In the rows, 128 means zero.
T: 3 groups of rows, each row roughly a mix of its group's hidden directions:
T (114 x 12):
[[123 143 168  65 111 125 154 122 129  92 135  77]
 [ 96 134 141 155  83 181 130 124 143 147 183 110]
 [134 137 181  54 105 119 131 124 146 104 119  99]
 [183 136 140  90 105 119 131 106 141  62 150 136]
 [102 152 140 118 121 202 118  96  77 118 131 126]
 [159 148 128 135 163 150  72 156 144 146  75 148]
 [150 170 183  78 122 127 136 104 117 101 114  92]
 [138  91 160 163 139 183 163 139 146 131 162  95]
 [102 142 157  99 139 151 124 180 115 122 157 190]
 [134 133  87 150 141 139 133  91 164 170 108 187]
 [128 143  75 190 159 141  97  96 113 143 130 149]
 [127 135  92 158 154 156 140  99 166 166 101 177]
 [ 79  96 141 179 166 144 106 140 115 164 101 138]
 [ 88  96 124 171 156 134 124 172 119 173  91 137]
 [135  85 167 136  85 154 130 157 156 112 165  88]
 [119 156 110 103 179  85 148 116 107 106  88 167]
 [116 130 138 130 147 107  94 174 153 159 155 192]
 [104 117 135 102  62 103  82 151 140  96 150 116]
 [ 82 122 150 153 179 153 121 149 125 162  79 111]
 [114 169 134  90 131 151 115 192 129 115 126 177]
 [121 119 204 123 134 107 144 185 146 116 112 138]
 [116 101 135 144  81 182 119 129 158 153 178 111]
 [152 133 113 137 151  58 122 152 180 108 131 156]
 [146  91 106 165 112  98 126  84 141 106  95  79]
 [114  96 111  90  76  86  93 141 122  96 154 109]
 [126 135  97 145 151 161 137  98 179 157  96 177]
 [109 135 142 113 123 117  85 167 152  81 134 188]
 [140 155 115 144 141  77 131  99  90 141 175 174]
 [130 161 130 127 190  94 153 116  97 112  82 153]
 [135 125 155 127 175  62 137 125 178 105 146 135]
 [169 144 129  77  86 108 134 122 150  73 150 126]
 [127 148 118 133 152  89 149 113  84 146 191 163]
 [111 167 123 115 167  78 128 115  82 106  91 152]
 [ 92 104 141 107  93 112 174 109  94 115 180 114]
 [125  98 140 103  96 156 100 145 172 115  75  91]
 [ 98  88 113 166 134 116 126 174 134 172  81 116]
 [136 112  69 176 132 122 111 117 110 173 140 169]
 [ 85 141 127 151 171 152 136 154 110 193 105 121]
 [115 137 180  80 118 123 148 132 131 101 120  63]
 [181 106 143 120 136  73 124 129 174  92 145 149]
 [ 74 106 151 100 105  98 163 100 108  94 154 149]
 [185 130 122 106 102  97 119 118 148  84 167 165]
 [143  96 140 142 163  75 134 165 173 102  96 136]
 [118 154 136 142 150  64 156 103  92 150 171 143]
 [157 134 139 163 193 150 180 114 132 143 101 134]
 [148  97 121 146 120 116 137 103 143 103  71  64]
 [136 154 121 159 150  84 112 112  68 136 174 149]
 [148 139  98 134 143  62 135 165 180 125 103 126]
 [ 81 100 147  95  88 116 166 111 111 109 174 136]
 [129 155 135 149 180 169 188 118 104 157 134 131]
 [120 125  97 133 147 143 129  94 181 176 102 176]
 [128 127  81 187 164 157 109 131 111 148 142 169]
 [150 112  90 158 164 171  69 141 144 150 122 116]
 [112 108  85 189 149 116 135 133 131 172 134 172]
 [135 115  79 143 125 113 143 104 136 188 137 185]
 [126 159 176 126 119  84 136 128 127  57 133 107]
 [127 107  93 159 129  98 119 107 140 197 115 169]
 [160 126 116 142 147  55 125 115 185 136 128 111]
 [ 94 104 144 113  80  88  77 121 142  86 127 140]
 [103  92 158  97  68 113  80 136 110 114 147 123]
 [158 114 156 131  72 157 100 168 162 143 141  96]
 [100 111 121 110  93 104 193  99 118 116 176 121]
 [134 125 174 109 106 103 121 166  87  86 148  85]
 [127  84 127  95  79  95  97 155 146  88 146 108]
 [131 142 103 152 152 100 147 114  85 159 180 172]
 [129  95 146 141  85 157 137 155 153 114 180  80]
 [ 73 106 122 189 160 121 103 116 124 165 110 125]
 [142 168 149 162 178 161 181 129 108 149 119 120]
 [131 156 123 140 159  95 141 111  75 146 186 157]
 [ 92 141 145 112  96  95 197 101 126 107 152 140]
 [ 92 117 133 146 155 154 131 174 121 169  69 110]
 [158 121 114 130 130  53 119 146 186 127 138 141]
 [116 140 118  97 162  72 117 117  96 103  85 165]
 [145 178 124 165 181 149 168 113 122 156 103 137]
 [152 130 127  90  83 114 154 109 126  61 161 125]
 [121 132  96 145 151 149 144  94 174 173 100 173]
 [157 153 127 146 164 154  79 155 159 140  78 145]
 [144 114 130 114  98 182 132 138 172 118  66 110]
 [102 116 131 139  99 188 115  82  81 138 124 100]
 [118 145 134  98  60  74 102 141 142  98 127 126]
 [122 157  96 123 150  75  93 112 132 105  80 162]
 [ 86 124 116 144  97 183 123  93  73 125 124 109]
 [155 167 110 156 176 151 189 121 130 155 120 122]
 [142 196 134 165 164 147 177 133 138 138 112 124]
 [124 127  90 133 146 154 126  91 175 172 103 174]
 [152 163 133  84 101 136 131  99 120  75 175 147]
 [113 128  69 194 160 140 121 108 121 154 134 147]
 [191 127 124 104 107  91 146 106 145  91 170 140]
 [173 143 101 105  93  76 135 118 161  87 149 126]
 [105 121 153 136  73 160 139 149 150 119 185  95]
 [139 129 158 120 107 110 144 167  70  92 162  91]
 [121  98 139 100 108 175 132 153 181 124  80 106]
 [154 153  84 160 135 118 132  71 127 159 116  83]
 [146 160 141 161 177 176 154 121 140 166 101 149]
 [118 113 155 135  73 163 125 158 142 126 180  87]
 [186 152 118  85  94 116 134 123 139  84 161 148]
 [142 138 126 158 204 150 179 119 108 135 118 122]
 [134 128 101 117 114 194 131 106 161 120  79  92]
 [129 137 187  86 115 120 105 135 166  86  95 110]
 [159 133 113 129 160  69 148 174 175 130 111 138]
 [167 108 126 148 159  59 133 124 178 112 124 128]
 [123 126  97 121 143 167 145 101 185 163 102 172]
 [117 120  95 182 136 116 138  65 112 146 120  86]
 [175 132 150  83 106 111 145 101 143  76 164 122]
 [138 120  74 185 134 122 115 115 124 163 127 181]
 [135 127  68 171 142 128 120 111  96 162 159 167]
 [146 109 131 134 151  65 122 169 184 114 109 143]
 [115 118 145 129 115 153  98 138 157  90  79  66]
 [ 91  83 136 106 127 103 181  89 111 103 154 146]
 [127 141  92 133 155 181 138  89 168 159  98 155]
 [137 115 157 102  94  94 139 162  77 111 162  89]
 [108 131 158 158  95 172 154 141 144 124 183  90]
 [ 72 131 131  98 101 115 176 106 102 115 173 143]
 [ 93 139 141 145 182 145 108 175 135 163  92 151]]

one row of each group, then the others: which group is each in?
[141 144 119 123 130  70 112  99  85 147 178 161]
(85)
[172 162  95 158 166 139  91 149 151 142  89 117]
(126)
[144 108 118 136 135  61 123 164 181 101 108 138]
(94)

[142 122 151 114  95  88 125 156  69 104 165  97]
(85)
[124 120  68 185 145 137 123 131  88 146 163 147]
(85)
[119 144 131 138 153  66 134 113  93 150 182 162]
(85)
[ 89  91 144 158 145 162 115 155 114 165  77 113]
(94)
[133 146 104 124 134  81 138  90  89 155 183 156]
(85)
[105 129 108 157 127 126 132  77 126 124  90  57]
(94)
[122 111  92 185 141  85 129  86 140 148 113  92]
(94)
[141  80 132 137  82 158 142 137 166 134 174  92]
(126)
[ 78 151 137 150 186 126 122 137 139 186 115 118]
(94)
[122 139 109 181 110 179 124 116 180 148 160 112]
(126)
[129 127 168 120 107  89 102 151  88  90 142  76]
(85)
